Named turns come first, each shown by rows before and after it. Which turns, in which order, take the first row of each pair that follows to the second? Write the first one first, as in the answered first pair.
R (before => after):
[-1.23  1.59 -0.69 -1.26 -0.97 -0.13 -0.59  0.16 -0.60 -0.14] => [-0.53  1.32 -0.61 -0.85 -1.08 -0.05 -0.39  0.70 -1.74 -0.03]
[ 1.74  1.81 -0.63 -0.36 -0.06  1.35 -1.11  0.41 -0.65 -1.89] => [ 2.32  1.18 -1.56  0.34 -0.08  1.10 -0.42  0.93 -0.46 -1.27]
[ 1.85  1.68 -2.27  2.78 -2.17  2.88  1.52  3.02 -1.16 -1.76] => [ 0.90  1.62 -3.56  2.36 -1.81  1.86  2.43  2.66  2.60 -0.84]
U (before => after):
[-1.09 -0.73  0.03 -0.90  0.46 -2.50  1.08 -0.59  2.29  1.62] => [ 0.23  1.00 -0.65  0.05 -1.72  1.54  1.12  1.32  2.82  0.50]
[-0.77  0.69  0.13 -0.49 -0.74  0.50 -0.05  0.36  0.74  0.18] => [ 0.03  0.37  0.32 -0.16 -0.73  0.64 -0.06  0.71 -0.93 -0.07]
[-0.60  0.76 -0.85 -0.46  0.03  0.16 -0.26  0.53  0.30 -0.09] => [-0.11  0.61 -0.67 -0.13 -0.10  0.36 -0.38  0.69 -0.87 -0.18]
J (before => after):
[ 1.58 -1.08  0.30 -0.45 -0.08 -0.28  0.19  0.06 -2.34  0.07] => [ 1.99 -0.48 -0.71  0.01 -0.87  1.24  0.79  1.00 -1.01 -0.13]
[ 1.20 -1.23 -1.25  0.46  0.34 -2.68 -0.79  0.66  1.11  0.17] => [ 1.49 -0.99 -1.42  0.75 -0.11 -2.08 -0.51  1.02  1.55 -0.03]
[-0.48 -1.00  0.43 -0.18 -0.97  1.06  0.39  0.90  1.56  0.44] => [-1.27 -0.95  1.06 -0.79 -0.61  0.47 -0.14  0.25  1.59  0.20]
Then:
Each pair is two turns apart.
[ 1.00 -1.24 -0.59 -1.48  0.86 -2.98  0.27 -1.07  0.53  1.35] => [ 0.25  1.35 -0.78 -1.66 -1.04  0.65 -0.48 -0.39  3.17  0.01]  R U
[ 0.94  0.76 -3.45  0.71 -0.93  2.53  0.48  0.38  4.67  0.94] => [-2.37 -0.89  0.48 -2.27  2.08 -2.71 -2.18 -3.59  1.75  0.79]  J J
[ 2.50 -1.93 -1.53  1.69  4.28 -2.73  2.35  1.70 -0.29  2.60] => [ 2.93  0.43 -2.67  2.51  1.77  1.78  2.57  3.50  2.12  1.45]  U U
[ 0.04 -0.25 -0.86  0.43  0.38 -0.79 -0.01  0.75  3.02  0.15] => [ 1.63 -1.09  0.25  1.27  0.40 -1.04 -0.32  1.27 -1.43 -0.13]  U U
[ 0.59 -0.11 -0.21  0.51  0.63 -0.52 -1.24  0.32 -2.66 -0.98] => [ 0.84  0.96 -1.32  1.00 -0.52  1.51 -0.73  1.10 -0.18 -1.30]  J J
[-0.89  1.32 -0.74  0.51 -0.51  1.46  0.43 -0.05  1.43 -0.08] => [ 0.68  0.13 -1.10  1.63 -0.22  0.88  1.08  0.59 -0.53  0.66]  U R
[ 1.27 -1.06  1.63  0.00 -0.57 -1.13 -1.61 -0.40 -2.53 -0.10] => [ 2.58 -0.92 -1.15  1.53 -1.44  0.10  0.39  1.31  0.18  0.85]  R J
[-0.60 -0.36 -2.03  0.48 -0.59 -0.06  1.18  1.08  3.55  1.01] => [ 1.29 -2.17 -0.50  1.46  0.17 -1.52  0.77  1.30 -2.74  0.94]  U U
[ 0.72  2.23 -0.28 -0.47 -1.72  1.93 -0.28  0.07 -0.49 -0.07] => [ 0.03  2.48 -0.31 -0.98 -1.67  1.70 -0.44 -0.43  0.45  0.18]  R J
[ 1.87  0.61 -1.93  0.83  0.53 -0.81 -0.13 -0.58 -2.00  0.65] => [ 1.44  1.07 -2.90  0.81  0.40 -0.33  0.40 -0.55  0.67  0.88]  R U
[-2.09  0.54  3.25 -3.14 -2.01 -1.33 -1.62 -0.76 -1.46 -3.20] => [-2.97 -0.69  1.95 -3.41 -0.69 -3.83 -0.50 -1.39  0.95 -1.67]  J U
[-0.95 -1.67  1.58 -1.83  0.96 -0.90 -0.77 -0.58  0.73 -0.93] => [ 1.73 -2.61  0.09  0.26  0.35 -0.26  0.90  1.25 -1.27 -0.31]  J J
[ 1.04 -0.74  0.24 -0.50 -0.48 -1.60 -1.45 -0.32 -3.61 -1.72] => [ 2.38 -0.38 -2.97  1.26 -1.56 -0.13  1.07  1.56 -0.35 -0.70]  R J
[-0.36  0.27 -0.88  0.08 -0.31 -1.94  1.34 -0.98  2.43  0.85] => [ 0.06 -0.44 -0.56  0.56  0.13 -2.86  1.46 -1.11  0.77  1.16]  J J
[ 0.57 -0.33 -0.86 -0.76 -0.30 -1.80 -0.19 -1.12 -0.41  0.21] => [-0.20  0.74 -0.58 -1.20 -0.89 -0.40 -1.01 -1.23  0.64 -0.60]  U R
[-1.47 -0.47  0.48 -0.70  1.23 -2.22 -0.19 -1.28  1.14  0.15] => [ 0.45 -0.88  0.80  0.52  0.96 -1.70 -0.11 -0.30 -2.74  0.04]  R J
[ 1.36 -0.38  0.58  0.60  1.01 -1.44  1.82 -1.27 -1.28 -0.13] => [ 1.44  0.96 -0.63  0.99 -0.09  0.94  2.21 -0.34  1.27 -0.49]  J J
[ 0.13  1.76 -1.20  0.05 -2.37  0.75  0.52 -0.76  3.40  0.56] => [ 2.39  0.70 -1.90  1.74 -2.62  0.82  1.57  0.56  0.56  1.00]  U R
[-2.05  0.61 -0.55 -1.22  0.69 -1.47 -0.42 -0.97  3.65 -0.46] => [-1.41 -0.44  1.58 -1.31  1.64 -2.80 -1.44 -1.59 -1.18 -0.92]  J R
[-0.57  0.71 -0.43  0.23 -1.00  0.97 -0.40  0.22  0.84 -0.59] => [-0.96  0.07  0.66 -0.39  0.07 -0.72 -1.06 -0.77 -0.75 -0.54]  J J
[ 1.64 -0.57  1.39  1.65 -0.86  1.04 -0.19 -0.88 -0.86  0.09] => [ 1.67 -0.37  0.52  1.73 -1.30  1.51  0.29 -0.54  0.87  0.33]  J R
[ 0.08  0.60  1.93 -0.94 -1.90  0.77 -1.06 -1.14 -0.34  0.83] => [-0.26  0.39  1.89 -1.25 -1.68  0.07 -1.17 -1.36  0.08  1.03]  U U
[ 0.31 -2.66 -0.96  0.86  0.64 -2.05  1.36  1.35 -0.53  1.01] => [-0.56 -0.31 -1.77  0.48 -1.06  1.19  0.89  1.95  2.80 -0.06]  R U
[ 2.24 -2.19 -2.57  1.32  1.43 -1.89  2.92  0.93  1.69  2.94] => [ 3.43 -1.56 -2.60  2.12  0.21  0.42  2.93  2.11  0.27  2.04]  U U
[-2.98  1.54  1.02 -2.25 -0.16  0.75 -1.55 -1.55  3.11 -0.58] => [ 1.61 -0.15  1.16  0.72 -0.91  1.88 -0.56  1.00 -4.63 -0.65]  R R
[ 0.64 -0.59  0.32  0.46  0.78  0.54  0.37  1.72 -3.98  0.64] => [ 0.21 -1.70 -0.88  0.33  2.00 -1.93  1.38  1.11 -1.59  1.96]  U J
[ 0.31  2.26 -0.41  0.53 -1.49  2.26 -1.18  0.52  0.79 -1.01] => [-0.94 -0.06  0.68 -0.66  1.14 -2.75 -1.23 -1.76 -0.58  0.35]  U U
[-0.45  1.75  1.34 -1.71 -1.83  1.96 -1.73 -0.88  0.71 -1.13] => [ 0.88  1.32  1.25 -0.77 -2.14  2.65 -1.36  0.11 -1.42 -1.28]  R J
[ 0.45  1.62  1.00 -0.76 -0.80  1.50 -1.33  0.51 -0.23 -0.71] => [ 0.96 -0.43  0.84 -0.54  0.84 -1.63 -0.66  0.04 -1.98  0.40]  R U
[-1.07 -1.17 -0.08 -1.02  1.57 -1.34  0.37 -1.28  0.68  1.02] => [-0.71 -1.04  1.20 -1.00  1.22 -0.61 -0.58 -1.17 -2.05  0.11]  R R
[ 1.24 -3.26 -2.78  1.71  1.40 -2.29  3.09  0.13  2.82  3.14] => [-0.70 -0.16 -2.47  0.33 -0.26  1.10  1.53 -0.04  6.51  1.40]  U J
[-0.46 -0.62 -0.93  0.26  0.67 -1.15  0.71 -0.39  1.47  1.00] => [-0.65 -0.67  0.55 -0.38  1.11 -1.63 -0.27 -1.17 -0.37  0.57]  R J
[ 1.51  0.82  0.16  1.21 -1.41  0.45 -0.16  1.10 -2.69 -0.47] => [-0.11 -0.69  0.18  0.20  0.69 -3.34  0.19 -0.73 -1.34  0.95]  U R
[ 0.53 -1.35 -0.05  0.54  0.51 -1.80 -0.05 -0.43 -1.37  1.16] => [ 0.27 -0.49 -1.42  0.65 -0.09 -0.96  0.70 -0.09  1.77  1.25]  J R
[ 1.97 -1.52 -1.92  1.08  1.54 -1.75  1.42  0.70  0.83  2.02] => [-1.70  0.95  1.37 -1.90  1.39 -1.01 -1.84 -1.74  2.05 -0.19]  R R
[ 0.94  0.69 -1.51 -0.51 -1.06  1.98  0.93 -0.05  1.48  0.07] => [ 0.40  1.18 -0.29 -1.12 -1.11  2.50 -0.20 -0.37  0.41 -0.93]  R R
[-0.19 -1.92 -0.01 -0.33  1.32 -2.74  0.03 -0.88 -1.70  0.62] => [ 0.68  0.99 -1.50  0.58 -1.57  2.56  0.44  1.35  1.16 -0.69]  U U
[ 0.69 -1.74 -0.29  0.38  1.38 -2.93  0.74  0.25 -0.41  1.22] => [ 1.27 -1.11 -1.67  1.03  0.50 -1.44  1.53  1.27  1.26  1.36]  J U
[-0.26  0.47  0.70 -0.28 -0.49  0.50 -0.70  0.11 -1.57 -0.41] => [ 0.70 -0.23 -0.44  0.76 -0.52  0.39  0.61  0.96 -1.14  0.28]  J R
[ 1.50 -2.53  0.00  1.68  0.37 -4.46  1.93  1.96 -2.01  2.20] => [-2.97 -0.55  1.55 -1.72  0.73 -4.64 -0.55 -0.73  3.09  1.05]  R R
[-0.55 -0.68  0.62 -0.27  0.84 -1.46  0.56 -1.46 -0.31  0.36] => [-0.93  0.90  1.08 -0.69 -0.40  1.02 -0.19 -1.06  0.54 -0.92]  U R
[ 1.16  0.72 -0.83  1.92 -0.16 -0.40 -0.91  1.18  0.77 -0.42] => [ 0.23  1.22 -0.12  1.11 -0.27 -0.13 -1.84  0.51  1.13 -1.05]  J R
[-2.12  2.73  1.46 -1.51 -1.07  2.44 -1.48 -0.49  2.17 -1.58] => [-0.90  0.26  3.09 -1.12  0.76 -0.93 -1.78 -1.21 -3.92 -1.22]  R U
[-0.64  0.14  0.43 -0.28 -0.14 -0.24 -0.10  0.33  0.82  0.60] => [-0.02 -0.52  0.44 -0.05  0.19 -0.73 -0.05  0.37 -0.38  0.84]  J J
[-1.55  0.73  1.49 -0.35 -0.11 -0.37 -0.96 -0.77  0.46  0.10] => [-1.07  0.78  1.84 -0.19 -0.32 -0.12 -1.27 -0.50 -0.63 -0.19]  U J
[-0.95  0.91  1.20 -2.04  0.12 -1.86 -1.74 -1.42  1.67 -0.56] => [-0.76  1.07  1.71 -2.16 -0.20 -1.33 -2.02 -1.42  0.95 -0.96]  R U
[-1.14  1.24  2.17 -0.53 -0.16  2.04 -1.71  0.05  2.00 -1.31] => [-0.85 -0.50  3.29 -0.61  1.28 -0.50 -1.86 -0.63 -1.35 -0.94]  U U
[ 3.13 -1.34 -1.71  2.81 -1.33 -1.13  1.30  2.31 -2.30  2.64] => [-0.46 -0.21 -2.45  0.48 -0.58 -2.31  0.97  0.29  4.55  3.06]  R J
[ 0.47 -0.13 -0.49 -0.64  0.85 -0.83  0.44  0.99  0.94  0.55] => [ 1.23 -0.10 -0.45 -0.09  0.45 -0.05  0.41  1.67 -0.36  0.21]  U U
[ 1.63 -0.12 -0.94  0.99 -0.72  0.21  0.75  1.46 -1.80  0.47] => [-0.72  1.63 -0.32 -0.64 -1.07  1.04 -0.54  0.32  2.14 -0.29]  J J
[-1.70 -0.20  2.44 -1.05  0.59 -1.92 -1.29  0.07 -2.02  0.02] => [-1.76 -0.86  0.58 -0.72  1.11 -3.12  0.13 -0.01  1.05  1.21]  J U
[-1.62  0.75 -0.26 -1.19 -0.23 -0.33 -0.19 -1.23  3.49 -0.36] => [ 1.14 -0.55  1.24  0.33 -0.22 -0.23 -0.56 -0.10 -3.68 -0.87]  U U
[ 0.74 -0.38  0.03  0.07 -0.20  1.32  0.03  0.34 -1.62  0.97] => [ 0.24 -0.11 -1.00 -0.11 -0.38  1.41  0.52  0.35  0.95  1.50]  R J
[-2.19 -1.66  0.15 -0.27  1.12 -1.48  0.28 -1.46  1.40  1.28] => [-2.51  0.34  0.71 -0.34 -0.54  1.69 -0.76 -0.76  2.17 -0.02]  R U
